One turn moves each row of this set onto another row. After a few examples, where does it send each row asked below?
Z651: [  2.0  13.5  -7.8   0.4  -7.1   8.9  -3.1  -0.4  27.5 -24.4  17.2   6.5
  -4.0  31.7   6.6   4.6   1.0   0.2   1.2  -6.7   5.7  21.7  -7.4  -1.6
 -18.6   0.0  -1.4]
Z298: [  1.7 -14.5   2.8  -1.3  14.4  18.1  -3.7   8.2  -6.7   4.4  -3.6  -4.5
  12.2 -22.5  -9.3   1.2  19.3   5.6  13.2  -5.5   4.8  -6.9  -8.6 -33.8
  -6.9  -5.2  -1.8]
Z281: [-16.3 -11.0 -26.1  -3.8  -5.0   6.8  -0.1  -2.5   2.8  -3.9   1.8   1.7
   7.2  23.6 -12.0  13.1  22.4  -9.5   0.0  -2.9  12.9  25.4  -5.0 -11.4
  17.5   1.0   4.2]
Z149: [-17.9  14.9  -1.8 -29.9  -3.0   2.5  -6.9   7.6   5.5 -36.8  -1.8   1.6
  -9.6 -19.8  15.7  -5.4   8.9   7.1   2.1  -1.4   8.5  13.0 -12.4  -0.5
 -18.0  -1.9  -9.1]
Z150: [ -5.6   1.4 -13.0  22.7  11.9   1.2  -2.7  -9.4  -0.1   4.6  18.6  24.2
 -13.4   4.1 -24.0 -14.0   1.1   3.4   2.8  -7.7  13.9  -9.6  -6.7  -7.5
  23.3   0.4   7.7]
Z808: [ -8.5  12.5  -9.7 -13.8  -8.4  -7.8  -2.3 -11.2  -4.1 -21.0  -7.1  -9.4
  -4.6  -8.3  -6.9  -2.1  12.5   4.2 -13.3 -19.9  -5.5  -8.6  -5.1  22.7
   6.4 -21.2   0.1]
Z439: [  5.2   1.7  -7.6 -23.6  -0.6   7.7  -7.3  25.4  19.8  12.6  22.6  17.7
   7.7  -0.2   8.1  12.8   7.7  -1.2   6.0  23.2   7.0  -5.1  -3.7 -26.2
  10.5  -1.8  -5.8]
Z603: [  0.5  11.2 -10.6  -6.4  10.5  12.8 -20.6  10.9  -3.3 -13.5  29.8  -1.3
 -19.6 -36.8   2.7   9.7  -7.6  14.9  19.3   5.5  -2.8   3.0   9.4  -5.6
  -5.9 -16.3 -11.4]
Z470: [ -2.7   5.9 -21.7  -2.7  -2.7   1.0 -15.3   1.5   0.5  -0.1   8.3  11.0
   0.9 -24.2 -21.0  13.5  14.1  -6.1  26.3 -18.4  10.7  -6.5  -6.0 -25.5
 -18.0   8.3 -15.4]
Z782: [  6.4   2.0 -10.2  -5.3 -11.7  15.9 -25.6   8.5  19.6   3.7  16.1   4.7
  18.9  -0.4  23.3  14.8  14.6   7.3   5.9  20.7  10.4   0.2  10.9 -10.0
  -3.6  -1.3 -20.9]
Z320: [-20.1 -25.0  -2.9 -27.2   3.0   6.3 -18.2  11.7  29.9 -14.8   9.4 -10.3
 -13.1  -9.1  -8.7   4.4  -4.3  -4.3   6.7  -4.8   9.2  11.8  -5.2   6.1
  28.0  -3.6  -7.3]
Z433: [ -6.6   5.5   8.9 -30.9   4.6   5.2 -14.1   7.0   8.5 -18.0 -12.6   6.7
 -14.0 -19.9  21.1 -11.9   0.1  -5.9 -10.0 -13.0  -2.7  12.8  -5.3  -2.1
   2.0   5.0   3.5]
Z794: [  5.0  -4.5 -20.7  -4.4   9.1  26.0 -21.9  15.5  25.1   6.4   9.3   1.2
  -4.7  15.1  21.1  17.0  11.4  -5.1  -0.1   6.7  17.8  -5.8  -4.4  14.0
   1.9   7.8 -14.0]
Z83: [ 16.4  28.9  -0.5  -7.7  12.3   4.3 -24.4   1.7 -14.8   3.5   9.5  -3.6
  -8.4 -19.2  -8.0   9.9   1.8   2.6  -4.4 -12.9   4.4   6.8  -5.2  -6.0
  -5.8  -2.3 -20.7]
Z745: [ -7.8  10.5  -7.9  -0.7  -7.0  11.2  -0.8  14.8  -4.7  -7.3   5.0   7.4
  -1.0  25.2  -5.7 -13.7   1.0  -1.7 -16.6   5.3 -22.8  19.7 -10.5   0.8
  13.4   4.0   7.3]
Z825: [  7.8  -7.1  -2.5 -24.9   1.4   4.9   4.5   1.5  16.1  -2.5  15.4  11.0
  -1.6  30.2   3.3  -9.5  -5.1   4.7  -9.0   0.3  -4.2   7.7  -4.6 -12.6
  13.1  14.1  13.1]
Z567: [  3.6  -1.7 -33.1 -19.9  13.4  14.2 -10.1  11.5  20.9   1.4  11.4  -1.5
  -5.0  11.1  21.3  17.7   5.7   7.0   5.7  19.1  16.0  -8.3  -8.0  -7.9
  15.2   1.6   1.7]
Z746: [-16.2  -1.2 -16.2 -13.0 -15.7  -8.8   4.3  -0.9  -6.3 -14.9   7.6   1.8
 -14.1 -22.9  -9.2   0.5   5.7   5.4  -5.4   3.4  -3.3   2.9   6.4  31.2
  -5.8 -19.5   8.1]
Z432: [-13.3   2.4 -25.5  11.8  13.0  -3.9  -3.0  -2.5 -13.9   4.1   0.2  25.4
  -8.1   4.3  -6.5  -9.2   5.5  17.5  13.0   1.7   9.7 -31.3  -5.9 -14.0
  -2.3  -4.2  -3.2]
Z260: [-16.8  -5.1  -1.0 -15.6  -2.9   1.6   6.2  11.3   5.9 -11.4   4.3   2.4
 -15.8 -15.7 -15.2  -9.6   7.3  -6.0  -8.1 -11.5 -21.7 -12.9  -6.1  26.9
   8.8 -15.7   3.6]
Z204: [  6.1  -2.6  -0.8 -23.9  20.4  19.6 -19.5  13.2  -8.9   1.1  23.1  -0.2
  -4.8 -21.0 -13.0 -18.3   6.2  13.6   1.1  -1.1 -14.7  -8.7  -8.3  -8.6
   0.6  -5.0 -25.1]
Z487: [ -9.4   0.6  -3.2   2.5 -18.2  -3.8   9.3  -0.7  -7.8 -14.8  -4.3   6.2
  14.8 -14.8 -11.1  -2.7  16.1   4.7  12.6 -18.4  -7.4   1.0  -7.1 -10.8
 -29.3  -6.3  -2.1]
Z266: [  5.8  18.2  -1.9  -5.1  22.8  -2.5 -13.5 -10.6   0.3   3.7  -2.3  15.1
   0.8  -2.7 -32.1   0.0  -3.9   5.9  -1.1 -12.7   1.0  -7.7  -7.5 -11.1
  -3.6 -21.7 -19.3]
Z263: [-11.7 -12.5 -11.3 -27.6   7.7   5.8 -19.3  -3.5  18.6 -14.4  -3.4 -15.7
   3.2   2.6  -9.9  -2.5  10.7   3.2  -9.8 -10.9  19.2  26.8 -10.4  -2.3
  14.9 -13.3  -7.1]
Z664: [-11.5 -12.7   5.0  -2.2 -26.4  -7.5   0.6   7.2  -5.1 -10.7   7.7  18.0
  -0.5 -23.3  -9.2   5.5   1.4  -0.5  23.5 -19.1  -8.3 -16.0   6.4   1.2
 -11.9   7.6  -2.2]
Z671: [-14.8 -38.5  -2.4   3.0  -9.0  14.0 -14.4   9.8  10.5  -8.8   3.0 -10.7
   5.0  23.8  -1.1  -3.3   8.0   3.2   6.6   3.7   9.8   3.5  -7.9  -0.2
  26.9  -6.8  -1.6]
Z916: [-16.5  21.6  -7.6   7.4 -17.9   7.9  -6.3  12.4  -1.4 -37.9  19.4   8.3
  -7.3  25.1  -1.2  12.7   3.8   3.8   3.8  -5.5  -2.3   8.4  -5.1  10.0
   8.2  -3.9  -7.1]
Z70: [-13.6   0.2 -15.5  33.4  11.0   7.3  -8.5   6.4  -4.2  13.2  -3.0  24.7
 -11.8   0.8  -3.1  -8.9   5.3   1.7   9.9   0.0   2.4 -16.4   0.0   2.5
 -17.3  -2.0  -7.5]
Z10: [-11.7 -14.1 -14.2  -8.7 -17.9  13.8 -15.8   6.3 -10.1 -21.8  23.4  18.1
  -5.1  18.5   5.5 -10.6  -3.2  16.5   0.1   4.8 -11.0   2.8  14.3  12.2
  20.9  -1.2   5.0]
Z648: [-19.5  -3.0  -9.0  23.2   5.3   8.1   6.6  -8.8  -4.2  -6.1  24.1   3.9
   0.1  -2.7 -19.3  -5.2   9.9  16.4  11.0  15.0  12.0 -17.7  -0.7   3.1
  18.4  14.5 -11.1]
Z189: [-19.6   4.3 -10.4  26.0  17.0   9.5  -0.7   2.2  -5.9  -0.6  -3.7  10.5
  -6.9  -1.1   6.0   5.5   8.3  11.3  17.4   2.2  -3.3 -35.9   0.6  -4.8
   3.6   5.3  -9.5]
Z991: [-13.6  -8.5   7.6 -40.6  -6.3   6.5 -14.3  13.6   0.6 -20.9   7.2  19.9
 -15.5 -20.1   9.0  -9.8   5.8  -0.1  -0.1  -5.3   9.8   4.1  -0.7  13.3
  -6.7   9.7 -10.6]
Z843: [ 12.0   9.2 -10.6  -9.9  -2.9  14.8 -28.2  16.6  31.5   2.7  17.3  19.2
   6.4  11.1  10.7   1.0  13.4  -6.6   4.3  -4.7   9.2  -3.3  -7.6 -22.6
  -2.3 -18.5 -17.4]
Z534: [ -1.5 -15.6   7.3  -3.4 -12.4  -3.9   0.4   2.0  -3.9  -7.8  -8.4   7.2
   6.3 -17.7  -1.6 -12.0  -0.9   5.8  13.2 -24.0 -17.8 -14.2  -3.8 -19.4
  -2.2  -9.3  13.4]
Z685: [  5.4 -21.9  -1.1   8.0  -7.6   4.2 -30.7   9.4   5.2   4.3   5.6  -0.5
  -4.7 -29.8  -2.9  -1.2  -8.0   5.8  29.6  -6.3   5.9 -17.8   0.5 -15.6
  -8.9  -0.8  -9.6]
Z389: [-23.4 -15.2 -29.0   7.4 -22.6  -1.2 -17.4   8.1  26.4 -12.5  12.6   2.2
 -10.6  14.6  -9.3   7.2  -1.3 -12.6  20.3   1.8   6.8  11.4  -6.5   2.5
  12.7   2.3  -5.8]
Z31: [  3.4  -4.6 -33.7 -15.7  10.2  17.4 -16.3  19.2  25.0   5.4  16.5  10.1
  -7.5  20.2   6.1  -0.4   8.8  -0.8   1.2  12.4  22.5  -0.3 -20.6   0.7
  -8.2  -6.6  -8.3]
Z644: [ -7.0 -14.9  -0.9 -13.2 -12.3  16.1  -3.2   0.5  20.0 -23.1  31.3   7.2
  -0.5  19.4  14.4   6.6   0.5  15.5  11.8   8.8   1.7  -0.3  15.1  11.1
   0.8  17.6  -5.8]
Z37: [ -5.4   9.3  -5.9  13.0  10.0   6.5 -18.0 -11.2   4.6  -4.5   7.4  10.2
  -3.6 -21.6 -14.1  18.6  -9.6  14.0  14.8   5.5   1.6  -0.8  21.0   7.9
 -16.5 -17.5 -22.6]
Z575: [-13.1   6.7 -16.1  44.8   8.6  14.0  -9.7 -15.1  12.8  -7.7  13.4   3.6
  -4.1  -1.5  -9.6 -15.2   6.0   9.4   6.6  -0.9   5.1  -0.9  -1.4   1.2
   3.5  -4.8  -4.7]
Z134: [-21.5  -9.6 -16.6 -20.2  -4.8   2.6 -13.5   4.6  21.3 -11.8   8.5  -8.2
  -7.1 -11.1 -13.1  16.1   6.4  -6.3   3.0   3.3  21.4  34.8   1.0  12.7
   3.7   1.3 -11.8]
Z484: [ -8.5  -9.3   2.8 -13.1  23.3   8.8  -1.8  -0.7   3.4   4.7  10.5  10.2
  -0.9 -21.0 -23.3   0.5  -8.8  17.5  11.9  14.1 -17.2 -20.9   8.9  -5.0
  11.1  -9.0 -16.4]

Z281 goes to Z470
Z150 goes to Z843
Z260 goes to Z433
Where do these go?
Z204 goes to Z745
Z37 goes to Z644
Z487 goes to Z134
Z31 goes to Z70

One turn moves each row of this set onto another row. After a few examples, where does it send each row asked below?
Z953: [ 31.1  21.7  12.0  -4.1  22.2   9.7  11.1 -25.5 -29.2  -3.2   6.3   2.3
  -8.6   4.3  -4.5  -6.3   9.2   9.4   1.7 -15.8]
Z524: [ -8.8  17.6  -1.4 -17.2  10.6   8.0  -3.6   6.1   2.2  -4.7 -23.9   9.9
 -14.8 -11.3 -13.7 -14.4  -6.4 -20.0  -3.6  -2.9]
Z500: [ 19.1  22.3  -1.0  -7.1  24.2  -4.8   2.7   1.6   4.8   3.6 -19.2   9.7
 -23.2   0.9 -14.3 -19.8  -7.6 -27.7 -13.6   1.4]
Z408: [ 10.9 -11.5   5.7  24.1  -0.1 -18.3 -13.5   1.9   1.1   8.5 -11.6  14.3
  10.7  -2.5  15.3 -11.3  24.1   0.3  21.8  -4.3]
Z852: [  6.3  19.1  14.3  22.7   1.3 -11.7  -0.8  10.9   8.7  12.0 -27.3   9.0
  11.2   6.6  26.5 -10.6  14.6   5.0   6.7   2.8]
Z858: [ 31.9  16.5   5.6   2.6  39.0  -2.9   7.7 -14.1 -10.4  -8.0 -14.9   7.2
 -14.7   8.8 -12.6  -9.4  -8.8 -16.8  -2.2  -2.2]
Z988: [ -6.2  19.5  -3.9 -17.1   2.9   7.7   0.4   8.8   6.6   2.1 -17.0  -0.6
  -6.7  -7.8 -18.1 -15.7  11.0 -25.3  -6.5   6.3]
Z76: [ 24.9   3.5   9.5  20.0  -2.4 -20.4 -10.6  10.4   5.4  24.3  -4.6  12.6
  -2.8   3.5  17.9 -22.7  15.0   2.1  16.6   2.1]
Z703: [ 11.1  11.8   7.8 -17.0   4.6  11.1  13.4  -8.6 -29.1  -9.0   0.3   2.9
  -5.8 -10.0 -11.1 -13.7  22.5  15.8   5.8 -28.3]
Z881: [ 12.8   8.7   3.1 -15.2  11.3   6.5  12.4 -11.7 -26.9  -9.0  -3.6  15.9
 -18.3  -8.4 -11.6 -21.2   3.2  10.0   5.8 -30.9]
Z241: [ 20.1  23.1  -1.5  -4.7  20.7  -2.9   3.3  -4.4   6.2   7.1 -11.6   0.6
 -12.4   7.0 -12.5 -13.4   6.2 -33.6 -14.2  13.4]
Z943: [  0.0   8.5   8.6  20.6  -4.8 -14.4  -0.5   2.5   3.5   9.6 -21.5  20.4
  10.6  -0.6  27.6 -11.5  24.8   3.2  -1.4  -9.3]
Z481: [ 21.9   2.7  11.7  18.1   1.3 -14.0  18.9  -5.0  -3.8  13.5 -10.9  12.3
  19.2  20.6  15.8 -27.4  12.3   3.9  20.8   4.2]
Z683: [ 27.3  18.8  10.0  -5.5  28.9   9.8   8.7 -24.7 -25.6  -7.4  -0.6   8.3
 -14.7   4.9  -6.6 -11.0 -12.4   5.1   6.7 -14.8]
Z419: [ 15.0  10.5  10.7 -10.0   3.0  11.0  14.9  -1.7 -25.1 -11.5   6.0   1.3
 -13.4  -7.4 -18.2 -28.4  13.5   7.0   1.9 -26.6]
Z124: [ -9.4  19.8   1.5 -11.1   4.5  15.8  -6.9  -1.0   4.8  -3.8  -4.4   3.4
  -8.6  -7.0 -14.4 -18.7   0.0 -27.4  -8.9   4.7]
Z535: [ -9.5   2.6   3.5 -10.4   2.4  14.0   6.4   2.3 -10.6 -20.6 -11.7  -0.9
   1.8 -10.8 -26.2 -19.5  15.0 -11.9   5.7 -13.2]
Z542: [ 24.1  -8.5  11.1  26.7   7.9 -19.7  -7.6   0.6   0.1   9.3 -10.5   9.8
  11.9   7.1  12.2 -15.3  16.6   0.7  27.6   2.0]
Z806: [ 21.0  20.9   3.6   2.3  18.1  -1.8   0.4  -3.2   2.2  -0.2  -2.9   3.9
 -20.1  -0.6 -12.2 -19.5   7.0 -33.1 -22.6   0.9]
Z97: [-10.1  10.9   0.7 -19.1  -2.4  11.5   5.5   7.4 -11.1  -9.7 -17.1   0.6
  -0.7 -15.3 -18.4 -14.3  21.1  -1.8   4.7 -13.7]
Z333: [ -1.8   1.6   3.9  15.8 -10.4  -8.0   4.9 -11.6  -3.0  14.8  -5.5  26.9
  14.0   4.7  27.2 -16.7  20.3   5.1   5.5 -10.4]
Z530: [ 35.3  24.3   7.4   4.3  33.4   0.7   7.5 -24.1 -12.4   0.6  -1.7  -0.4
  -7.9  12.2  -7.7  -3.6   4.6 -16.0  -8.1   2.6]
Z177: [ 23.7  26.2  18.7  -1.7  19.8  18.1   4.2 -16.6 -24.3  -9.8   7.2  -4.7
 -11.3   2.9  -5.9 -13.3  -3.7   9.4   2.8 -12.9]
Z303: [  5.6  -2.4   7.2  15.5  -4.1  -7.3  12.0 -18.6  -7.4  11.9  -3.3  21.0
  21.3  15.8  20.6 -20.2  12.2   5.5  19.1  -3.3]
Z171: [  7.5   5.7  11.0  18.7  -1.4  -9.5 -21.4   4.6   5.6  17.2  -7.7  10.5
   6.6   0.9  22.0  -9.6   8.5   3.5  22.7   7.0]
Z729: [ -8.1   2.4  -1.0 -16.6   8.1   7.5   4.4   1.1 -13.5 -17.2 -20.3  12.7
  -9.8 -15.7 -18.3 -16.2   7.6  -4.1   5.5 -23.6]
Z727: [ 30.9  20.4  14.2  13.2  36.0   2.8   1.9 -16.1 -12.1 -15.5  -5.7  -4.3
  -8.8   6.4 -11.6  -4.5   4.6 -16.5  -9.0  -4.4]
Z779: [ 17.1  -6.1   5.5  16.7  -8.9 -17.5 -10.5   0.2  -2.0  21.7   4.0  19.2
  -0.1  -0.1  18.9 -22.2  18.9   5.9  19.3  -5.0]
Z942: [ 14.2  -2.4  10.6  17.9  -2.0  -6.0 -13.4  -7.6  -2.2  16.2   1.0  11.8
  10.5   7.2  20.1 -15.0   5.9   8.9  30.8   5.4]
Z949: [ 20.8  18.3  16.0  19.7   1.5 -14.0  10.1   8.3   6.1  18.9 -18.7   8.4
  10.9  15.5  21.0 -24.2   8.6   6.5  12.9   8.4]

Z535 goes to Z419
Z542 goes to Z76
Z703 goes to Z953
Where do these go?
Z858 goes to Z500
Z333 goes to Z303

